(in the rows, 128 means zero)
Rotation paths and how fast each direction turns (deg/step):
Each turn is a multiple of 5 degrees from 10 to 175, or 0.
Each row of a path follows its step; steps can be skipped.

step 0: [127 130 128 133 124 123 118 120 131 133 129 123 124 137 121 132 127 134
 119 127 123 128 134 124 125 125 113 123 140 140 137 138 127 120 130 119
 125 119 139 134 127 120 137 125 127 120 131 131 132 118 126 117 126]
step 2: [144 132 122 121 121 118 117 126 118 118 130 114 131 128 125 128 129 127
 127 129 127 129 128 124 134 132 125 123 116 131 129 130 129 118 127 134
 131 127 122 120 118 142 118 131 129 117 123 125 130 126 138 125 126]
step 4: [126 125 131 116 132 121 126 118 129 143 130 126 130 131 127 124 138 130
 139 137 132 126 132 121 136 136 133 126 130 135 131 122 119 118 140 128
 130 122 123 125 131 119 129 119 126 129 120 117 136 124 120 131 137]
step 5: [127 131 134 121 124 129 128 126 127 142 114 114 136 130 127 129 137 124
 125 127 131 122 122 125 137 124 138 135 138 123 116 132 128 132 121 134
 120 117 128 125 129 137 127 120 127 121 127 128 121 133 120 117 128]
step 7: [120 110 126 128 124 131 131 130 130 127 134 130 134 136 129 129 118 129
 129 128 127 126 132 139 131 127 123 132 134 132 141 134 120 139 141 138
 127 127 130 133 124 133 117 130 140 120 124 126 125 124 119 116 132]
step 8: [130 130 120 123 136 125 128 134 130 144 138 135 144 126 134 139 128 140
 129 124 121 142 134 128 132 125 133 131 131 139 130 125 133 128 133 130
 116 128 130 119 121 126 127 135 126 128 127 134 121 130 125 129 135]
step 9: [122 128 122 114 125 116 133 132 126 131 124 124 123 136 132 134 126 135
 124 116 129 124 123 137 124 130 136 125 119 129 131 134 136 125 122 138
 117 126 123 116 133 122 123 125 135 122 141 123 131 130 129 136 121]
step 12: [134 133 125 120 119 125 118 129 140 123 120 125 139 124 130 135 130 141
 128 118 131 121 129 124 132 126 107 127 129 130 128 129 121 123 125 127
 124 129 127 124 122 128 128 113 117 126 129 129 120 120 128 124 130]
step 14: [124 127 139 125 125 111 125 129 123 128 134 134 125 137 125 122 132 132
 121 132 130 127 118 117 124 136 120 123 138 134 131 125 118 121 134 140
 136 125 125 129 119 133 129 135 133 118 117 128 130 130 135 133 131]
step 15: [127 131 129 133 128 128 126 116 123 136 135 124 135 118 125 131 127 123
 119 126 130 120 123 129 143 133 134 124 140 134 118 128 119 127 140 132
 119 126 127 120 128 132 142 126 130 124 135 134 137 122 130 126 136]
Directions:
[129 128 127 127 128 129 129 124 129 126 126 126 128 126 132 129 131 126
 129 129 131 128 129 128 125 130 126 127 129 127 131 129 127 130 125 125
 126 128 129 132 128 128 128 130 127 126 129 129 126 127 127 124 127] => 65
[128 130 130 126 127 130 129 128 130 127 131 132 129 124 129 123 128 131
 127 126 128 126 126 126 126 129 127 128 129 131 124 129 130 130 127 127
 127 127 127 128 128 129 126 129 129 128 127 128 126 127 124 127 129] => 160
[127 129 130 126 127 130 129 128 124 128 129 127 126 129 128 127 129 126
 132 129 127 124 131 130 125 128 125 127 127 130 128 127 132 126 129 128
 129 127 128 125 127 127 127 128 130 124 128 125 129 128 127 128 128] => 155
[125 126 128 129 128 126 129 128 128 130 128 127 129 127 126 126 125 127
 128 129 129 129 130 130 129 130 123 126 131 128 129 127 128 128 129 126
 126 128 129 128 126 130 130 130 130 133 128 127 130 126 127 129 133] => 95

step 1: [114 138 124 122 123 115 132 133 126 126 129 119 134 134 132 132 113 131
 128 118 128 121 131 116 115 130 127 126 123 138 129 139 126 125 124 134
 129 128 130 134 121 140 120 123 136 132 119 126 121 130 133 135 126]
step 4: [126 135 122 123 112 124 134 125 117 143 131 137 117 129 140 113 128 136
 127 124 117 131 131 129 126 131 134 133 123 125 138 135 138 123 132 123
 123 128 137 129 125 133 115 121 132 127 131 132 128 132 129 130 129]
step 6: [127 119 127 118 128 131 129 125 131 127 139 127 130 139 127 124 128 130
 122 126 126 130 136 128 117 132 120 140 120 150 129 134 129 127 132 128
 138 121 133 138 137 137 128 129 117 131 126 125 131 132 144 125 135]
step 7: [132 124 121 123 107 121 136 120 132 128 131 124 141 135 133 123 125 129
 121 136 125 139 127 132 139 131 128 125 128 139 126 138 123 122 123 118
 132 126 137 127 125 132 129 124 120 124 126 121 133 136 137 136 116]
step 8: [135 122 131 126 126 118 122 123 120 114 133 139 132 127 132 140 125 136
 128 117 122 133 132 127 136 117 129 132 124 137 134 139 134 123 123 116
 136 131 137 120 121 124 125 125 126 126 142 122 126 138 124 132 131]
step 9: [134 130 120 128 126 128 130 129 111 128 130 144 132 127 129 131 133 128
 142 124 121 141 127 127 120 133 131 129 121 131 124 137 125 133 124 120
 135 127 130 138 129 144 132 132 132 123 135 126 112 133 134 122 132]
step 11: [121 114 126 129 123 126 127 121 132 122 136 122 116 138 127 135 136 121
 123 125 123 132 138 130 130 129 136 131 119 124 127 134 120 132 123 123
 123 124 131 128 135 138 137 117 120 139 140 126 132 142 120 137 135]
step 13: [128 129 125 117 118 116 116 129 128 126 138 135 124 130 130 123 128 127
 133 119 124 115 135 120 126 135 136 126 133 127 127 141 139 125 120 125
 125 127 137 130 118 142 121 132 134 123 118 132 128 133 127 141 127]
step 14: [124 127 121 136 135 127 117 126 125 114 139 132 121 137 125 127 127 134
 129 132 124 137 134 128 118 134 132 129 123 135 118 137 126 127 114 135
 123 123 126 125 117 135 132 139 125 124 137 137 128 120 129 139 122]
step 16: [125 127 125 118 111 122 131 120 125 131 129 131 119 128 135 116 130 132
 125 129 127 137 117 135 121 125 129 126 126 125 116 143 120 120 121 124
 120 129 133 116 124 127 121 120 127 142 126 128 131 136 126 130 124]
Directions:
[127 126 125 129 126 128 130 127 130 128 127 129 126 130 130 130 128 127
 124 128 128 131 129 130 131 129 130 129 125 126 129 127 125 130 128 128
 127 130 128 129 128 124 129 127 126 127 128 127 133 126 130 130 129] => 90
[127 130 129 130 126 131 127 126 129 126 129 129 128 128 127 128 128 128
 129 131 127 126 126 128 130 130 128 132 128 130 124 129 131 129 129 129
 128 129 131 130 127 124 128 127 126 128 126 129 125 129 129 130 129] => 45
[128 127 128 128 128 128 127 128 131 124 127 131 126 124 130 128 128 126
 129 128 131 125 128 130 128 131 130 128 128 127 127 129 128 130 120 128
 126 128 128 126 129 130 130 129 128 129 128 128 128 128 128 128 129] => 20

step 0: [134 128 124 119 137 136 116 124 129 133 130 138 125 113 128 136 138 119
 127 125 123 127 127 121 133 126 123 127 135 129 131 142 130 131 136 132
 131 131 127 131 137 144 114 123 136 121 124 133 134 129 127 127 127]
step 1: [124 131 126 124 132 127 127 120 129 130 127 118 123 115 139 154 123 129
 124 128 132 122 122 129 125 134 128 128 123 132 136 130 130 115 116 120
 132 133 138 127 136 126 127 121 130 127 132 140 122 127 131 130 126]
step 5: [124 134 127 134 122 126 121 144 129 127 132 131 121 122 139 128 123 125
 141 139 124 127 134 121 116 137 131 116 133 119 133 120 129 134 112 127
 120 126 133 127 130 124 136 130 128 135 127 131 132 136 127 133 125]
step 7: [135 125 142 119 130 135 118 128 123 131 125 133 133 130 133 128 115 119
 136 135 127 122 125 121 123 130 133 123 130 133 126 128 135 139 130 123
 115 117 132 121 126 130 127 134 122 130 132 116 115 126 115 128 121]
step 9: [142 120 131 122 141 121 123 135 127 129 125 140 139 124 135 125 126 125
 131 127 145 126 137 125 131 131 135 123 125 117 127 122 124 127 134 117
 129 130 116 126 122 127 129 131 128 140 122 131 128 134 125 121 124]
step 10: [128 122 133 118 129 119 131 120 121 126 123 129 144 131 135 130 114 134
 128 130 133 117 131 145 125 121 131 134 137 131 128 128 139 130 127 140
 128 133 136 128 119 131 128 123 128 129 123 126 132 130 121 115 126]
step 11: [131 133 124 123 134 119 116 124 132 134 115 122 125 125 129 119 118 129
 124 130 128 132 132 129 139 121 126 129 136 129 125 136 122 126 131 123
 120 137 118 125 115 131 128 132 125 129 139 138 132 124 110 124 123]
step 13: [128 120 129 125 126 117 120 125 136 131 131 119 139 128 129 133 128 134
 121 140 133 126 131 130 129 132 132 138 119 135 135 132 118 122 129 131
 125 142 128 125 133 116 124 126 132 138 128 132 137 110 122 125 128]
step 15: [132 128 124 123 117 128 125 134 128 138 118 127 124 130 126 130 134 133
 118 129 127 135 129 127 123 129 130 135 118 134 132 132 119 134 141 137
 127 144 126 131 136 131 133 120 136 127 133 130 125 136 120 147 132]
step 16: [120 124 127 131 119 132 130 144 126 113 124 139 130 130 130 142 131 132
 125 127 128 128 131 117 122 136 137 129 123 135 131 131 128 125 129 117
 130 134 125 129 137 127 125 128 140 118 135 119 136 120 121 122 125]
Directions:
[127 131 128 126 129 129 125 126 129 127 129 129 130 132 127 130 127 126
 129 126 126 131 126 128 129 132 127 128 125 129 130 128 128 130 127 128
 127 128 128 128 124 129 130 127 128 127 133 129 128 126 131 126 128] => 70
[127 131 128 125 129 130 131 127 126 128 127 129 128 130 129 128 129 129
 128 132 127 127 128 124 129 128 129 123 128 129 127 125 130 130 126 124
 129 129 132 127 127 130 129 128 129 127 125 129 129 128 128 125 129] => 160
[127 128 127 127 127 127 127 128 128 129 129 129 130 129 125 128 126 130
 129 130 123 129 126 128 128 130 129 128 130 125 132 129 127 132 128 132
 128 127 128 129 131 127 127 125 128 127 125 128 130 128 125 128 127] => 140
[128 130 127 127 127 127 126 129 129 127 128 128 126 131 125 128 129 128
 130 127 128 124 125 130 129 128 129 131 130 131 129 126 124 127 131 123
 127 126 129 127 128 130 129 128 128 125 127 125 129 129 125 129 129] => 85
[129 130 126 130 131 128 130 126 127 130 129 128 129 130 126 129 126 125
 128 128 127 128 128 127 129 127 123 128 130 130 128 128 130 128 129 130
 125 131 130 128 128 131 125 132 128 128 128 126 126 128 125 131 127] => 100
[127 130 128 128 129 128 130 127 129 128 127 127 130 130 128 127 128 129
 129 130 128 129 129 132 129 126 134 125 128 127 130 130 130 126 132 127
 126 129 126 129 126 128 128 127 133 130 129 127 130 125 127 131 129] => 20
